(in the rows, 128 means zero)
One turn moves each row of this set onto another row. After a few examples, where does it send each row asked below?
tili: [130 112 134 100 161 110 168 135 112 116 107 153 128 119 180 127 161 128
 141 120 101 122 162 149]
kilab: [132 145  92 124 122 153 113 104 169 128 123 110  89 167 120 120 118 151
 131 128 147 126 130 103]
Zusuv: [164 109 161  86 142 117 117 128 171 131 146 120 104  97 110 139 112 137
 125 125 128 105 139 145]
vudiz: [121  99 145 110 147 140 162 169 121 114 124 127 135  83 131 149 112  97
 141 112 118 113 123 126]
lapo: [120 144 134 104 151 137 158 162 125 103 103 107 106  83 137 127 124 102
 137 125 142 103 115 105]
moken: [139 134 150 145  95 140 141 123 131 140 148 133 105 131 141 165 109 157
 160  96 131 124  97 137]
Veku: [144 148 137 144 120 118 133 132 130 129 109  87 113 171 119 137 106 161
 101 104 117 112 157  89]
Dudi: [109 151 146 108 119 127 134 161  56 125 104 111 142 153 120 126 135 139
 119 116 121 125 142 128]
pupib: [140 101 105 106 153 126 141 121 148 114 106 137 121 107 170 129 150 123
 129 154 113 113 179 155]
vimek: [127 119 133 136 130 130 128 139 115 121 106 151 145 116 178 116 148 140
 125 110 108 109 186 154]
Mizo: [147 100  95 114 138 109 152 101 152 131 116 126 110 143 173 132 131 155
 134 145 116 164 156 155]
ledud: [134 112 125 146 109 155 126  95 148 119  95 124  84 138 106 131 108 157
 161 135 143 134 116 153]
gode: [143 123  99 116 119 145 132 118 119 147 126 118 129 134 187 148 120 172
 130 139 128 150 159 161]
dekub: [138 129 131 135 129 131 161 133  90 120  89 123 138 137 177 149 143 159
 131 124 104 137 174 154]
vipa: [139 145 185 109 143 156 128 116  88 131 103 127 112 147 109 144 132 149
 133 132 140  88 153 151]
kiz: [125 163 129 130 122 128 151 119 113 149 141 107  99 171 153 139 105 151
 131 113 153 136 103  97]
sibir: [119 163 167 116 142 135 137 153  77 134 106 101 122 135 137 117 108 141
 110 108 148 104 140 107]
gusum: [172 144 186 133 119 112 139 119 141 125 133 119 115 155 110 167 131 157
 124 105 112 118 151 135]
nipat: [120 134  90  60 141 135 136 126 127 124 136 116 104 144 120 132 146 119
 142 164 143 146 111 133]
sef: [149 106 146  86 161 130 130 142 179 108 138 134 129 107 103 125 132 106
 125 117 122 142 148 135]
vobi: [130 123 113  83 139 100 121 141 167 104 137 128 117 120 109 109 155  93
 119 144 125 128 141 126]
led: [133 127 126 137 116 144 159 117 126 150 163 126 124 171 145 177 106 138
 143 115 132 148 111 119]
kezan: [118 125 172 116 151 153 141 135  64 143 108 123 141 164 118 132 108 139
 118 117 136 120 156 135]
zulop: [140 123 130 136 121 114 134 118 118 138 116 138 134 156 178 117 132 174
 125 105 113 162 169 157]
lepal: [108 128 119  86 133 119 149 173 107 106 124 125 128  99 128 134 150  94
 138 128 114 104 121 119]
gog: [107  84 150 150 142 129 148 142 109 111  82 134 130 135 105 109 107 114
 129 105 112 112 153 126]
poki: [121 143 102 113  95 119 141 135 100 147 149 101 121 170 139 155 116 151
 130 128 128 155 108 119]
nufe: [104 122 135 139 117 103 130 157 108  96  89 126 132 130 107  99 143 104
 120 117 110 111 153 122]
Nipem: [150 124 160  71 157 139 137 103 130 130 115 122  88 133 104 126 121 156
 151 140 150 148 115 162]
gafi: [123 108  99 140 121 165 124  97 167 126 130 142 108 165 116 130 117 129
 150 132 144 150 125 133]
Kabi: [112  97 162 140 136 124 137 112 115 122  91 154  94 138 109 105 120 129
 153 110 124  80 132 138]
migot: [134 125 126  75 166 171 146 115 141 117 124 131 111 137 111 139 136 118
 151 152 152 162 121 148]
Gofe: [153 126 156 141 125 130 130 121 129 142 139 110 141 182 112 160 108 147
 100 115 119 130 172 121]
sofuv: [135  97 151 120 134 114 168 136 130 123 121 124  95  94 130 162 109 118
 154 125 115  85 109 129]
kemu: [138 163 119  80 159 141 154 116 149 117 127 107  86 138 132 133 136 124
 140 147 161 147 105 112]
raza: [138 136 120  87 151 127 122 141 187 106 129 124  98 111 117 103 136 121
 130 106 130 118 130 102]
fom: [135 146 134 141  94 102 115 139 112 129 126  96 139 173 114 130 121 147
  95 121 119 143 161 122]
busu: [118 126 147 125 149 115 141 151 125 101  75 115 107 130 108  89 122 130
 123  93 114 104 146  98]
nid: [128 103 100  82 153 129 138 115 135 142 136 150 116 119 187 118 139 142
 144 137 127 135 146 159]
lile: [119 123  80 123 101 118 112 109 153 130 137 116 105 168 119 115 123 131
 128 149 142 154 124 127]

poki goes to fom
Gofe goes to kezan
Nipem goes to ledud
Now these:
busu goes to lapo
tili goes to pupib

